Each named move below is a turn or a mirror, shown by a few rows before and after it. Which moves, in which order, take the first row of each later pair to the second? The first pair is answered.
C (before -> after):
.04  .04  .08  .02  .10  .17  -.05  -.11  -.15  .14  -.02  .19 -> .07  .08  .07  .01  .08  .19  .02  -.02  -.06  .17  .02  .21
-.33  .05  -.04  .11  .10  -.04  -.10  .08  .01  .23  .10  .03 -> -.34  .01  -.04  .11  .11  -.05  -.14  .03  -.06  .22  .09  .02
.22  -.05  .03  -.11  .13  .15  .24  .13  .19  .02  -.29  .27 -> .17  -.15  .02  -.11  .17  .06  -.04  -.17  -.14  -.11  -.42  .24
.24  .13  .15  .19  .06  .25  .07  .19  .15  .05  .04  .11 -> .17  .01  .14  .18  .12  .15  -.24  -.18  -.22  -.08  -.09  .08
J (before -> after):
.09  -.08  .06  -.16  -.07  .12  -.15  .04  -.25  -.13  -.02  -.08 -> .02  .02  .02  -.16  .02  .18  .03  .31  -.01  .11  .04  .01
.20  .05  -.07  .02  -.01  .08  .04  .06  .04  .13  -.04  .02 -> .23  .00  -.04  .00  -.05  .04  -.05  -.06  -.08  .02  -.07  -.02
-.12  -.03  -.04  .06  -.01  -.07  -.24  -.07  .00  .18  .24  .03 -> -.12  -.02  -.04  .05  .00  -.07  -.24  -.06  -.01  .20  .25  .03
-.08  .01  -.08  -.04  -.17  -.10  .13  .19  -.02  -.02  .22  -.30 -> -.07  -.02  -.07  -.04  -.21  -.12  .07  .09  -.12  -.10  .19  -.32
R (before -> after):
-.14  .03  -.05  -.08  .30  .02  .06  .09  .14  .25  -.16  .11 -> .06  -.02  -.01  -.14  .29  .08  .08  -.02  .11  .10  -.30  .13
.08  .19  .07  .03  .22  .11  .12  -.05  .16  .08  -.21  .16 -> .19  .13  .11  .00  .11  .09  .08  -.18  .06  -.10  -.27  .11
-.05  -.06  -.03  -.26  .09  -.02  .22  .04  -.03  -.02  -.21  .02 -> -.04  -.09  -.02  -.26  .02  -.04  .19  -.02  -.09  -.11  -.20  -.03
.01  -.16  -.14  -.06  .16  -.06  .07  -.06  .01  -.08  -.09  -.07 -> -.02  -.16  -.13  -.07  .14  -.07  .04  -.09  -.01  -.11  -.07  -.09
P (before -> after):
-.07  .00  .17  .22  .01  .07  -.02  .13  -.06  .14  .24  .01 -> .11  .01  .21  .20  -.05  .12  .05  .14  .03  .05  .21  .02
-.13  .05  -.10  .12  .24  .05  -.05  .11  .02  .14  -.12  .08 -> .04  .10  -.05  .16  .21  .14  -.01  .14  .10  .10  -.12  .11
.12  -.03  .01  .04  -.04  .04  .06  .02  .13  .03  .01  .01 -> .05  -.08  -.01  -.02  -.06  .01  .13  .01  .08  -.01  -.01  -.02
.01  .09  -.06  .06  .07  -.09  -.27  .02  .15  .13  .12  .08 -> .21  .10  -.01  .03  -.02  -.01  -.16  .05  .23  .02  .07  .07
Pairs:
(two moves a pair)
-.06  .05  -.01  -.07  .03  .01  .29  .15  .14  .15  -.06  .05 -> .03  -.08  .01  -.13  .06  -.02  .08  -.20  -.14  -.09  -.25  .02
R C
-.25  -.04  -.02  .01  .14  -.08  -.23  -.08  -.18  .22  .03  .03 -> -.20  -.05  -.02  -.02  .21  -.04  -.23  -.11  -.18  .22  -.06  .07
R J
.11  .05  .05  .03  -.22  .04  .09  .00  .05  -.15  .10  -.06 -> -.05  .02  .00  .01  -.22  -.04  .09  .02  -.01  -.11  .14  -.10
R P
.12  -.13  .14  .03  -.16  -.07  -.06  -.11  -.29  -.27  .12  -.05 -> .00  .02  .11  -.01  -.06  -.01  .29  .33  .10  .07  .22  .05
J P
.12  .08  .11  .22  .02  .06  -.04  -.01  -.08  .09  -.08  -.05 -> .15  .04  .13  .17  -.11  .03  .03  -.04  -.11  -.04  -.07  -.12
P R
-.16  .05  -.08  -.03  .27  .03  .02  .04  .04  .22  -.14  .12 -> -.05  .04  -.05  .02  .28  .05  -.15  -.09  -.06  .15  -.18  .14
P C
-.34  .17  .07  -.02  .01  -.10  -.14  .30  -.12  .12  .03  -.04 -> -.17  .09  .11  -.06  .04  -.08  -.30  -.01  -.34  -.12  -.19  -.05
R J
-.10  -.11  -.12  .36  -.21  -.19  -.49  -.31  -.26  -.11  .37  -.09 -> .12  .16  -.07  .48  -.09  .06  -.17  .21  .34  .27  .50  .12
P J
-.04  -.03  -.01  .13  -.16  .00  -.18  .02  -.09  -.24  .06  -.16 -> -.04  .05  -.01  .22  -.11  .06  -.19  .13  .02  -.11  .15  -.12
R P
.03  .11  .05  .12  .18  .14  -.13  .17  .20  .19  .21  .21 -> .28  .02  .07  -.11  .07  .17  .18  .09  .24  -.08  -.08  .18
R P
.28  .12  .03  .07  .12  .17  .01  .07  .24  .11  -.02  .20 -> .39  .04  .07  .03  .04  .15  -.10  -.17  .04  -.11  -.13  .14
R C
-.31  -.09  -.05  -.39  .04  -.13  .09  -.02  -.11  .02  .01  .04 -> -.35  .02  -.06  -.22  .14  -.07  -.06  .09  .00  .25  .16  .12
C P
.07  .04  .02  .00  -.29  -.02  .20  .14  .01  -.19  .12  -.12 -> -.03  -.04  .00  .01  -.24  -.10  -.02  -.05  -.23  -.22  .09  -.16
R C
-.25  -.09  -.04  -.09  -.15  -.17  .19  .12  .00  .02  .11  -.13 -> -.28  -.15  -.07  -.11  -.03  -.20  .01  -.10  -.20  -.01  .01  -.10
R C
-.13  -.11  -.05  -.31  -.12  .05  .35  .03  .00  -.15  -.12  -.12 -> -.41  -.09  -.12  -.22  .01  -.03  .22  .09  -.06  .09  .01  -.09
P C
-.19  .14  -.08  -.12  -.27  -.09  .15  .21  .10  -.02  .09  -.26 -> -.37  .10  -.12  -.07  -.13  -.16  -.04  .06  -.09  .05  .09  -.26
C R
.06  -.09  .03  .10  .13  -.04  -.15  -.15  -.10  .01  -.24  .09 -> .13  -.03  .05  .07  .16  .04  .01  -.02  .08  .06  -.27  .16
J R
.11  -.02  -.03  .00  .17  .03  -.19  -.18  -.14  .00  -.14  .04 -> .12  .08  -.04  .01  .22  .11  .01  .06  .12  .17  -.10  .12
P J
.27  -.10  -.06  -.12  -.01  .06  .26  .07  .10  -.20  -.28  .09 -> .20  -.08  -.10  -.11  .08  .06  .31  .17  .17  -.06  -.26  .13
C J
-.06  -.02  -.04  .09  .19  -.06  -.13  .24  .08  .29  .03  .04 -> .17  -.14  .01  .03  .15  -.04  -.26  -.10  -.15  -.01  -.21  .01
R J
.27  .15  .05  .03  -.02  .07  -.18  -.13  -.09  -.23  -.18  -.07 -> .19  .23  .06  .09  -.18  .09  .04  .22  .16  -.09  .10  -.11
R C
.15  .05  .04  .12  .07  .07  -.25  -.20  -.10  -.04  .05  .02 -> .21  .12  .03  .10  .17  .16  -.05  .01  .12  .10  .01  .12
J R
.08  .10  .02  .13  -.08  .07  .00  .15  .11  .09  .15  .01 -> .15  .05  .02  -.01  -.12  .08  .17  .13  .12  -.03  .02  -.01
R P
.05  -.02  -.05  .08  -.10  .08  -.16  -.02  -.09  -.14  -.02  -.06 -> -.01  .04  -.06  .11  -.12  .09  -.07  .16  .05  -.02  .09  -.05
R C
.36  -.04  .10  .04  -.25  .04  .12  -.09  .10  -.14  .20  -.13 -> .15  -.08  .05  .10  -.29  -.06  -.05  -.15  -.07  -.11  .33  -.20
C R
.10  -.04  .10  .04  .02  -.03  -.24  -.09  -.08  .08  .07  .27 -> .16  -.02  .10  .02  .07  .00  -.14  -.02  .02  .14  .03  .32
J R
.02  -.09  .10  .12  -.03  .07  .01  .13  .06  .06  .11  .02 -> .00  -.10  .10  .14  -.05  .03  -.09  .04  -.05  .00  .11  -.03
J R
-.09  -.05  .08  -.03  .10  -.01  -.01  .01  .08  .16  .02  .10 -> .05  -.02  .10  -.03  .06  .05  .05  .02  .14  .10  -.02  .13
P P
-.09  .23  .05  -.12  .21  -.04  .15  .03  .07  -.01  .03  .07 -> -.08  .16  .07  -.06  .20  -.09  -.06  -.16  -.15  -.15  .02  .02
J P
.13  .11  .14  .05  .04  .13  -.13  -.06  .04  .06  -.02  .07 -> .10  .07  .16  .05  -.04  .11  -.18  -.11  -.03  -.04  .01  .01
R R
-.47  -.01  -.14  .02  .19  -.09  -.10  .04  -.03  .29  .10  -.02 -> -.12  .09  -.03  .25  .17  .06  -.45  -.12  -.06  .20  .13  .04
J P
.28  .01  .05  .13  .14  .08  -.21  -.12  .00  -.03  -.01  .07 -> .32  .00  .05  -.05  .00  .08  .14  .01  .14  -.16  -.08  .02
C P
-.18  .25  -.12  .03  .14  .01  .12  .37  .20  .27  .04  .06 -> .28  .18  -.01  -.10  .12  .15  .22  .10  .17  -.07  -.35  .13
R R
-.27  -.14  -.09  -.01  -.15  -.24  -.23  -.13  -.18  -.13  .16  .00 -> -.19  .02  -.12  -.04  .10  -.08  .10  .23  .28  .23  .10  .24
J R
.03  .06  .01  .03  -.17  .05  .09  .21  .17  -.04  .31  -.06 -> .01  .04  -.01  -.05  -.15  .03  .17  .24  .19  -.03  .24  -.05
P R
.32  -.02  .08  .11  -.23  .10  -.05  -.11  .03  -.23  .14  -.30 -> .18  -.04  .05  -.03  -.29  .04  .20  .01  .08  -.22  .14  -.36
P C
-.18  .01  -.03  .26  .00  -.07  -.17  .29  .03  .31  .34  -.04 -> .28  -.07  .10  .29  -.20  .01  -.35  -.06  -.18  -.14  .19  -.11
P J
-.08  .10  .03  .01  .01  .01  .32  .25  .26  .08  .18  -.06 -> -.04  -.10  .03  -.06  .11  -.08  -.08  -.35  -.25  -.23  -.14  -.08
R C
.08  .00  .02  -.02  .01  .04  -.07  -.07  -.05  -.17  .04  -.01 -> -.03  .05  .01  .02  .04  .04  .02  .11  .09  -.02  .16  .03
R J
.19  .23  .06  .09  .05  .20  -.23  -.05  -.01  -.15  -.14  .08 -> .13  .22  .05  .09  .11  .20  -.29  -.07  -.04  -.09  -.15  .10
J C
-.29  -.04  -.06  -.08  .25  -.16  -.25  -.28  -.38  -.07  -.16  -.09 -> -.31  .19  -.06  -.03  .22  -.04  .20  .35  .25  .28  .11  -.01
R C
-.17  .02  -.09  .04  -.01  -.12  .20  .08  .14  .02  .04  -.04 -> -.23  -.03  -.12  .10  .05  -.17  -.04  -.11  -.08  -.01  .04  -.05
P C
.05  -.11  -.06  -.09  .20  .00  -.15  -.18  -.14  .00  -.22  .08 -> -.08  -.14  -.07  -.05  .12  -.07  -.24  -.17  -.23  .01  -.09  -.03
R R
.03  -.19  .10  -.08  .08  -.04  -.10  -.10  -.13  -.21  -.20  .12 -> -.08  -.18  .08  .04  .07  -.07  -.27  -.08  -.19  -.14  -.03  .09
R P
-.05  -.13  .01  -.10  -.07  -.11  .03  -.06  -.18  -.08  -.03  -.10 -> -.13  -.13  -.02  -.08  .02  -.12  -.01  -.05  -.18  .02  -.04  -.08
J C
-.05  .07  .09  .28  -.14  .02  -.29  -.05  -.08  .08  .14  -.11 -> .02  .17  .08  .26  -.09  .14  -.10  .14  .17  .22  .12  -.02
C R
.29  .07  .09  .08  .07  .21  -.05  -.08  .08  -.09  -.07  .11 -> .28  .08  .10  .09  -.05  .19  .00  .01  .12  -.13  .04  .03
R C
.31  .06  .10  .16  -.04  .02  -.38  -.23  -.21  -.03  -.02  .08 -> .32  .20  .08  .08  -.01  .12  .11  .21  .27  .21  .01  .20
P J
.18  .00  .02  -.11  .19  .04  .02  -.15  -.02  -.02  -.32  .12 -> .08  .01  -.02  -.17  .20  .02  .14  -.05  .03  .04  -.33  .13
J P
-.03  -.09  -.12  -.13  .28  -.06  -.12  -.19  -.23  -.02  -.30  .08 -> .01  .09  -.08  -.11  .14  .04  .28  .30  .24  .15  -.06  .10
R C
.05  .04  .04  .12  .11  .06  -.28  -.14  -.06  .09  -.03  .07 -> .20  .03  .08  .10  -.02  .09  -.24  -.16  -.06  -.08  -.03  .02
P R
.02  -.05  .01  .00  -.13  -.19  .03  .10  -.02  -.12  .08  -.17 -> -.03  -.08  .00  .00  -.08  -.21  -.05  .01  -.09  -.12  .05  -.15
J C
.11  .05  .00  .06  -.16  .13  .14  .24  .24  -.04  .09  .02 -> .11  -.09  -.01  .05  -.13  .04  -.16  -.16  -.17  -.27  -.08  -.04
R C
-.19  -.14  -.12  -.16  -.03  -.13  .10  .01  -.20  .02  -.08  -.09 -> -.19  -.03  -.13  -.01  .18  -.04  -.05  .08  -.11  .27  -.02  .04
P R
-.11  -.06  .00  -.12  .20  -.01  .22  .13  .23  .02  -.06  .13 -> .00  -.16  .02  -.16  .19  -.04  .07  -.15  .01  -.18  -.21  .09
R C
.08  -.09  .11  -.07  .05  .00  -.09  -.16  -.23  -.06  -.06  .00 -> .14  .00  .12  -.11  .13  .10  .15  .08  .04  .10  -.10  .11
J R
.01  -.05  .03  -.01  .03  .18  -.16  .00  -.01  -.04  -.12  .06 -> -.05  -.05  .02  .02  -.04  .14  -.21  -.02  -.07  -.06  -.07  .02
R R
-.13  .00  -.05  -.03  -.15  -.05  .16  .11  .07  .01  .10  -.10 -> -.14  .04  -.05  .07  -.06  -.02  .01  .13  .08  .13  .17  -.05
P P
-.12  -.07  -.07  .05  .21  -.10  -.33  -.28  -.29  .05  -.02  .03 -> .15  .08  .00  .21  .22  .08  -.38  -.16  -.07  .14  .03  .14
R P
.05  .11  .06  .11  -.13  .03  -.07  .05  .04  -.03  .22  -.08 -> .01  .04  .05  -.03  -.20  -.02  .07  .03  .01  -.15  .13  -.14
P P
.02  .12  -.07  .01  .00  .00  -.07  -.20  -.19  .06  -.02  -.11 -> .08  .20  -.08  .03  .02  .07  .08  .00  .04  .20  .02  -.04
J P
-.29  -.03  -.04  -.09  .01  -.17  .20  .09  .03  .03  -.06  .01 -> -.12  .10  .01  .17  .12  -.02  -.07  .13  .13  .20  .06  .12
P P
.06  .15  .05  .22  -.02  .08  -.01  -.02  .04  .05  .26  -.01 -> .11  .14  .07  .22  -.04  .08  -.03  -.06  .00  .00  .27  -.04
J C
-.22  .00  -.07  -.10  .11  .01  .07  -.15  -.20  .12  -.10  -.07 -> -.06  .06  -.04  -.15  .10  .11  .29  .01  .03  .15  -.15  .00
C R
-.18  -.13  -.01  -.12  -.22  -.17  -.05  -.16  -.19  -.12  .18  -.20 -> -.21  .05  -.05  .00  -.07  -.06  .08  .20  .16  .26  .34  -.06
J P
.19  .05  -.01  .09  .14  .13  -.16  -.13  -.07  -.05  -.06  .02 -> .26  .08  .00  .01  .06  .16  .09  .02  .10  -.07  -.08  .01
P C
.03  -.06  -.01  -.08  -.06  -.08  .13  -.03  -.03  -.11  -.11  -.03 -> -.15  -.05  -.03  -.01  -.02  -.14  -.03  -.02  -.12  -.02  .00  -.06
R P
-.12  -.01  .01  -.02  -.24  -.11  .22  .18  .07  -.06  .16  -.11 -> -.20  -.06  -.01  .11  -.10  -.17  -.18  -.07  -.21  -.05  .16  -.10
C P
.20  .05  -.07  .08  .10  .28  -.09  .23  -.04  .16  .07  .07 -> .31  -.05  -.04  -.01  -.04  .22  -.11  .02  -.22  -.13  -.05  -.03
J P
-.16  .00  -.06  .02  .14  -.02  -.12  -.06  -.12  .14  .15  .12 -> .08  .05  .00  .12  .09  .08  -.18  -.11  -.09  .04  .14  .16
P J
-.15  .00  .04  .08  .34  .02  -.11  -.12  .02  .14  .11  .11 -> -.04  .03  .05  .03  .35  .09  -.01  -.08  .11  .15  .03  .16
R C
.34  -.05  .04  .01  -.04  .14  -.03  -.18  -.06  -.04  -.19  .14 -> .05  -.10  .04  .09  -.22  -.02  -.20  -.19  -.25  -.07  .09  -.04
R R
-.04  .13  .04  -.01  .33  .12  -.04  -.01  -.04  .22  -.19  .17 -> .16  .11  .08  -.09  .21  .17  .15  -.01  .07  .05  -.29  .15
P P
.02  .01  -.07  -.01  .13  .07  .20  .16  .18  -.03  -.10  .16 -> -.07  -.10  -.10  .03  .11  -.04  -.10  -.15  -.17  -.17  -.12  .06
C R
.06  -.33  .13  .12  .05  -.13  -.15  -.35  -.17  -.27  -.07  -.06 -> -.04  -.23  .10  -.03  -.06  -.09  .46  .18  .30  -.07  .06  -.08
C P
-.08  .09  .02  .09  -.14  -.02  .07  .24  .12  .09  .25  -.08 -> .09  -.05  .04  .04  -.17  -.03  -.14  -.16  -.18  -.22  .04  -.12
R J
-.21  .09  .12  .33  .02  -.03  -.36  -.09  -.05  .09  .17  .01 -> .27  .10  .24  .20  -.23  .11  .00  -.07  .19  -.27  -.01  -.01
P P
.04  -.02  -.02  -.12  .14  .04  .07  -.14  -.04  -.02  -.28  .07 -> -.08  -.06  -.01  -.09  -.02  -.05  -.05  -.20  -.21  -.14  -.14  -.07
R R
-.05  .14  -.03  .11  .01  .03  -.13  -.06  -.01  .03  .06  .10 -> .09  .10  .01  .02  -.10  .06  .04  -.06  .05  -.13  -.02  .07
P P
.09  .08  .06  .33  .15  -.02  -.45  -.01  -.25  .02  .16  -.11 -> .47  .04  .16  .12  -.12  .08  -.01  .00  -.08  -.34  -.05  -.17
P P
-.21  -.13  -.01  -.14  .05  -.26  .05  .04  .02  .09  -.04  -.03 -> -.11  -.12  .00  -.17  .11  -.19  .12  .04  .08  .10  -.14  .05
R R
-.21  .00  -.02  -.07  -.10  -.04  .25  .23  .16  .07  .09  -.02 -> -.33  -.01  -.08  -.06  .07  -.08  .14  .17  .05  .16  .04  .02
C J
.17  .06  .00  .15  -.05  .05  -.22  -.04  -.05  .03  .09  -.08 -> .26  .06  .03  .04  -.18  .06  .03  .04  .08  -.05  .04  -.09
C P
